Each row has a name. After each piece below comes the name of the row it's from, unless a question asks for something else. Each question is about the rows just above it. Places in a row count from 0.

Columns, left to right: D P T E A
[110 104 107 105 107] = j_244
[112 200 155 185 157] = j_886
[113 107 110 108 110] = j_771
[109 104 107 105 107] = j_87
[117 114 115 114 115] = j_566
[120 198 186 182 156] = j_610
Is [114 116] printed in one of the named rows, side by side and in this order? | no
What comes right after [155] in the named rows? | [185]
Right after [109] comes | [104]
[185] is at row and place | j_886, 3
What comes right after [185] in the named rows? | [157]
[198] is at row and place | j_610, 1

Columns, left to right: W Y K L
[125  71 181 143]  j_459
[125  71 181 149]  j_494
[125  71 132 162]  j_610
Which row holds [125  71 132 162]? | j_610
Which column holds [181 181] top down? | K
Which column holds this, read top down? [181 132] | K
q: [125  71 181 149] | j_494
The row with [125  71 181 143] is | j_459
Among the named rows, does one hold [ 71 132] next to each other, in this order? | yes

Columns, left to right: M B X C
[140 176 191 160] : j_771
[183 176 166 160] : j_153
[96 75 55 82] : j_618
[174 175 188 100] : j_494
[145 200  65 108] : j_711
[145 200  65 182] : j_610
[73 79 93 84] : j_459
[185 139 136 108] : j_244
[193 175 139 100] : j_886
[174] is at row and place | j_494, 0
[136] is at row and place | j_244, 2
Where in the named rows is [182]? | j_610, 3
[191 166] is in which column, read top down? | X
Right after [140] comes | [176]
Does one of the named rows hold [97 75 55 82] side by side, in this order? | no

Columns, left to right: G S J Q N Z V H F R
[128 127 126 134 132 152 152 120 122  99] : j_566
[160  99 165 171  95  74  45 182  96 104] : j_494
[128 129 128 128 128 126 126 129 129 128] : j_153
[126 132 125 135 137 157 152 118 123  95] : j_459
[127 130 126 139 141 156 155 119 121  76] : j_610
[131 123 130 131 122 137 137 127 123 128] : j_886
[122 141 120 111 108 141 123 119 140 220] : j_711
[126 132 125 127 130 130 127 127 130 130] : j_244
[127 129 127 128 129 125 125 129 129 128] : j_374
[165 128 125 126 130 120 125 127] is in which column, read top down? | J
Which column holds this, read top down? [132 130 123 141 132] | S
Among the named rows, does one hold [119 123] next to each other, in this order? | no

Columns, left to right: sigu laku Zevag zupe kis pevim rofe zir kori
[116  81  99 117 154  90  94 120 105] -> j_566
[ 95 123 197 146  49  91  49  63  96] -> j_87
[ 96 141 197 168  57 120 110  80  57] -> j_886
[149 207 147 116 154 141  45 211 190] -> j_711
[ 52  43  45  81 161  83 172 187 196] -> j_618
[ 52  43  45 157 161  83 153 187 196] -> j_459
[ 95 123 197 146  49  91  49  63 155] -> j_494
[ 95 123 197 146 114  91  49  63  96] -> j_374
[162 151 143 123 190 210  92  55 193] -> j_244
[105 109  94 104 105  66  79 199  54] -> j_771
[147  45  45 197] is in which column, read top down? | Zevag
The entry that follows [117]: | [154]
Where do [ 96 141 197 168  57 120 110  80  57] appear? | j_886

Columns, left to right: Ber Bodo seso Vodus Vab tipe
[124 116  97 204 194 167] = j_618
[125 125 126 125 135 136] = j_494
[125 113 126 206 135 136] = j_244
[125 113 126 109 135 136] = j_153
Where do [125 125 126 125 135 136] appear? | j_494
What comes right after [206] in the named rows? | [135]
Row and place of [109] in the named rows: | j_153, 3
Is [126 109 135] printed in one of the named rows, side by side and in this order? | yes
Which column holds this, read top down? [116 125] | Bodo
The entry that follows [116]: | [97]
Does one of the named rows hold [194 204  97] side by side, in this order? | no

Columns, left to right: dar ler toliz Medad sadoz
[184 133 129 128 127] -> j_886
[129 128 128 133 182] -> j_494
[129 129 174 181 131] -> j_459
[130 129 130 172 181] -> j_566
[142 198 149 128 128] -> j_610
[128 130 130 172 184] -> j_771
[128 128 134 189 167] -> j_244
The row with [128 128 134 189 167] is | j_244
Does one of the named rows hold [171 181] side by side, in this order? | no
Right after [142] comes | [198]
[130 149 130 134] is in which column, read top down? | toliz
What comes right after [134] in the named rows? | [189]

Columns, left to right: lona fivi Pom Remu
[116 150 136 133] -> j_711
[ 86  73  54 140] -> j_459
[102 130 106  88] -> j_87
[132 116 169 136] -> j_886
[163  53 121 125] -> j_566
[184  87 161 153] -> j_153
Row and place of [53] in the named rows: | j_566, 1
Among the named rows, does one hold [116 150 136 133] next to each other, in this order? | yes
Row and place of [87] in the named rows: | j_153, 1
[106] is at row and place | j_87, 2
Where in the named rows is [54]? | j_459, 2

Columns, left to right: Lavap Roku loma babuf kuga falim giki famu Faboz pezur
[131 117 107 158 124 133  75 160  97 118] = j_494
[110 150  77 122 182  61 136 117 156 195] = j_459
[182  67 192 123  95 178 122 156  85 100] = j_566
[192 197 137 111 176 187  79 144 134 143] = j_618
[134 198  95 150 156 102  84 127 158 171] = j_771
Row and place of [85] in the named rows: | j_566, 8
Right after [111] comes | [176]

Columns, left to right: gezu Lipan fise geg bega naze
[ 94 119 151 113 135 117] = j_87
[160 140 105 144 123 142] = j_244
[150 140 105 144 123 176] = j_771
[ 94 119 151 113 135 122] = j_618
[ 81 126 149 143 144 122] = j_566
[145 199  46 166 153 181] = j_711
[173 190  41 170 141 175] = j_610
Where in the named rows is [199]? | j_711, 1
Is [145 199  46 166 153] printed in one of the named rows, side by side and in this order? | yes
[150  94  81 145] is in which column, read top down? | gezu
Which column holds this, read top down? [123 123] | bega
Among the named rows, does one hold [140 105 144] next to each other, in this order? | yes
The row with [150 140 105 144 123 176] is | j_771

Columns, left to right: Sobut bug puf Tane busup
[147  93 113 134 126] : j_771
[193  47  85 102 179] : j_153
[105 147 191 145 156] : j_566
[196 129 142 140 124] : j_374
[136 155  98 111 128] : j_711
[ 72  96 146 119 112] : j_459
[129 126 135 129 116] : j_618
[ 72 184 102 132 113] : j_886
[ 93 155 131 151 121] : j_494
[147 136 198 159 123] : j_87
[145  95  62 125 125] : j_610
[128 154  99 128 125] : j_244
Where in the named rows is [135]? | j_618, 2
The entry that follows [96]: | [146]
Is [ 93 113 134 126] printed in one of the named rows, side by side and in this order? | yes
Which column holds this, read top down? [ 93  47 147 129 155  96 126 184 155] | bug
Which column holds this, read top down? [145 140 111 119 129] | Tane

Columns, left to right: lok piv vef biv
[ 64 163  90 113] : j_153
[102 163  90 113] : j_374
[102  89  80 118] : j_771
Does one of the named rows hold [102 163  90 113] side by side, in this order? | yes
What comes right after [80] in the named rows? | [118]
Which column holds [163  89] top down? | piv
q: [102  89  80 118] | j_771

Columns, left to right: sesag damom depi napo meb
[138 146 129 145 136] -> j_886
[105 121 154 194 108] -> j_618
[121 112 132 141 141] -> j_610
[133 143 128 147 143] -> j_374
[131 133 134 140 141] -> j_244
[137 142 127 150 141] -> j_711
[121 119 148 143 129] -> j_566
[143 131 141 144 130] -> j_494
[133 132 128 129 136] -> j_459
[143 131 126 111 132] -> j_87
Where in the named rows is [146]? | j_886, 1
Row and place of [108] in the named rows: | j_618, 4
Where do [143 131 141 144 130] appear? | j_494
The entry that follows [148]: | [143]
The entry that follows [111]: | [132]
Is [134 133 131] printed in one of the named rows, side by side and in this order? | no
Which column holds this, read top down? [121 112 143 133 142 119 131 132] | damom

Columns, left to right: luvap rep zut podo
[179 155  95 204] : j_153
[ 98  97 158  96] : j_610
[142  91 123 184] : j_244
[134 110 126 153] : j_87
[116  61 150 157] : j_374
[ 98  97 114 191] : j_459
The entry that follows [158]: | [96]
[153] is at row and place | j_87, 3

Columns, left to right: ginu Nilef metos Gika Tikis zed mez
[144 131 150 192  93 117 187]  j_87
[ 95 138  61 127  60 153  72]  j_374
[105 140 106  69 153 139  60]  j_771
The entry that follows [106]: | [69]
Where in the named rows is [138]? | j_374, 1
Which column holds [131 138] top down? | Nilef
[ 60 153] is in which column, read top down? | Tikis

Columns, left to right: bege seren vam sot
[106 211 150  54]  j_87
[155 151 139 112]  j_886
[186 158  85 135]  j_610
[155 140 125  99]  j_153
[155 159 139  99]  j_618
Row and place of [158] in the named rows: | j_610, 1
Does one of the named rows hold [112 139 151 155] side by side, in this order? | no
The entry that follows [125]: | [99]
Is [139 159 155] printed in one of the named rows, side by side and in this order? | no
Among the named rows, does one hold [150  54] next to each other, in this order? | yes
Row and place of [150] in the named rows: | j_87, 2

Columns, left to right: nev seg Rola litu
[130  80  59  85] : j_244
[203 168 128 142] : j_886
[136  59  58 129] : j_374
Right after [58] comes | [129]
Row and place of [58] in the named rows: | j_374, 2
Row and place of [128] in the named rows: | j_886, 2
Does one of the named rows hold [ 58 128] side by side, in this order? | no
[136] is at row and place | j_374, 0

Columns, left to right: taloz viv zem kol vosi gadig
[125 147 144 160  97 150]  j_711
[125 149 144 164  94 153]  j_494
[125 151 146 168  89 155]  j_244
[124 152 146 171  85 159]  j_771
[159 135  84  61 137 149]  j_610
[106  52 124 108 215  62]  j_566
[126 148 143 162  99 148]  j_374
[159 135  84  61 137 139]  j_459
Among the named rows, does one hold [164  94] next to each other, in this order? | yes
[ 97  94  89  85 137 215  99] is in which column, read top down? | vosi
Right after [215] comes | [62]
Among the named rows, does one hold [144 160  97] next to each other, in this order? | yes
Is [148  99 162] printed in one of the named rows, side by side and in this order? | no

Columns, left to right: Zegi levaz Sabaf fup seku
[149 104  44 150 189] -> j_886
[149 104  44  46 133] -> j_618
[118 150 123 166 129] -> j_771
[158 119 119 114 163] -> j_610
[147 175  90 160 174] -> j_153
[149  91 114  44 121] -> j_711
[158  63  79  80 180] -> j_87
[158  63  79 135 114] -> j_494
[ 62 133 151 162  78] -> j_459
[147 175  90 154 148] -> j_566
q: [158  63  79 135 114] | j_494
Where in the named rows is [160]? | j_153, 3
Which column holds [189 133 129 163 174 121 180 114  78] top down? | seku
What comes right after [154] in the named rows? | [148]
Which column holds this, read top down? [163 174 121 180 114  78 148] | seku
Where do [149  91 114  44 121] appear? | j_711
Does one of the named rows hold [119 114 163] side by side, in this order? | yes

Columns, left to right: fato zazit zunu pere
[114 140 120 132] : j_87
[137 117 136 128] : j_771
[145 113 115 126] : j_610
[145 113 132 126] : j_618
[ 44 116 172  95] : j_153
[135 117 138 129] : j_244
Which column holds this, read top down? [136 115 132 172 138] | zunu
What comes right after [116] in the named rows? | [172]
Does one of the named rows hold [145 113] side by side, in this order? | yes

Columns, left to right: nini mavu Faten gev
[125 214 124 156] : j_566
[125 157 124  81] : j_610
[125 214 213  47] : j_87
[156] is at row and place | j_566, 3
Which column holds [81 47] top down? | gev
Where in the named rows is [47]? | j_87, 3
What comes right after [213] in the named rows? | [47]
The row with [125 214 213  47] is | j_87
Right after [157] comes | [124]

Columns, left to right: Tuva lebog fop Dava runa kuroz pulob Tozef valu botoz
[125 131 128 126 128 129 127 127 128 127] : j_886
[ 84 176 182  76  79  61 187  80 110  67] : j_87
[131 126 128 131 123 122 130 130 127 130] : j_494
[128 128 127 128 126 126 128 128 128 129] : j_566
[140 119 127 127 166 150 112 130 137 118] : j_244
[131 126 128 131 123 122 130 130 127 110] : j_374
Row and place of [79] in the named rows: | j_87, 4
Which row holds [125 131 128 126 128 129 127 127 128 127]? | j_886
Among the named rows, does one hold [ 79  76 182 176] next to each other, in this order? | no
Is [130 130] printed in one of the named rows, side by side and in this order? | yes
Where in the named rows is [80]? | j_87, 7

Columns, left to right: zeg Numaz zuti mol Fipe ziba
[111 131  86 110  64 199] -> j_494
[128 123 104 125 114 159] -> j_244
[133 126 135 134 140 114] -> j_610
[135 119 102 130 122 156] -> j_711
[132 127 135 134 139 116] -> j_459
[132 127 136 134 142 115] -> j_374
[130 128 134 133 138 120] -> j_618
Row and place of [102] in the named rows: | j_711, 2
Does one of the named rows hold [131  86 109  64] side by side, in this order? | no
Row and place of [123] in the named rows: | j_244, 1
Which column holds this, read top down? [111 128 133] | zeg
Which column holds this, read top down? [130 134] | mol

Columns, left to right: Ruso rabu sumed Kufe sar
[143 149 108 148 148] = j_87
[100 116 158 116 116] = j_610
[ 77 161 175 161 161] = j_566
[141 150 108 150 150] = j_153
[155 214  76 215 214] = j_494
[188  69  86  70  70] = j_244
[116 161 150 214  70] is in which column, read top down? | sar
The row with [ 77 161 175 161 161] is | j_566
Among the named rows, does one hold [ 77 161 175 161 161] next to each other, in this order? | yes

Columns, left to right: nivof sonet Favis Tikul Met kitom ton Ped
[106 126 193 125 155 167 203 134] : j_87
[132 136 148 136 140 144 147 138] : j_153
[117 115 108 115 113 110 109 114] : j_494
[104 103  98 103 101  98  99 102] : j_711
Right after [99] comes | [102]
Among the named rows, does one hold [110 109 114] next to each other, in this order? | yes

Columns, left to right: gupen tanu dubon kige
[ 46  56 121 142]  j_374
[108  75  82  36]  j_153
[108 120 160  87]  j_244
[149 111  82  36]  j_87
[145  75 146  55]  j_494
Right after [56] comes | [121]
Among the named rows, does one hold [146  55] next to each other, in this order? | yes
[146] is at row and place | j_494, 2
[121] is at row and place | j_374, 2
Is [108 119] printed in one of the named rows, side by side and in this order? | no

Columns, left to right: Zok mil mer feruv Todi fem sufu
[123 123 124 123 123 123 123] = j_494
[123 123 121  91  90  47 179] = j_153
[123 123 121 123 123 123 123] = j_711
Does one of the named rows hold [91 47] side by side, in this order? | no
Which row holds [123 123 124 123 123 123 123]? | j_494

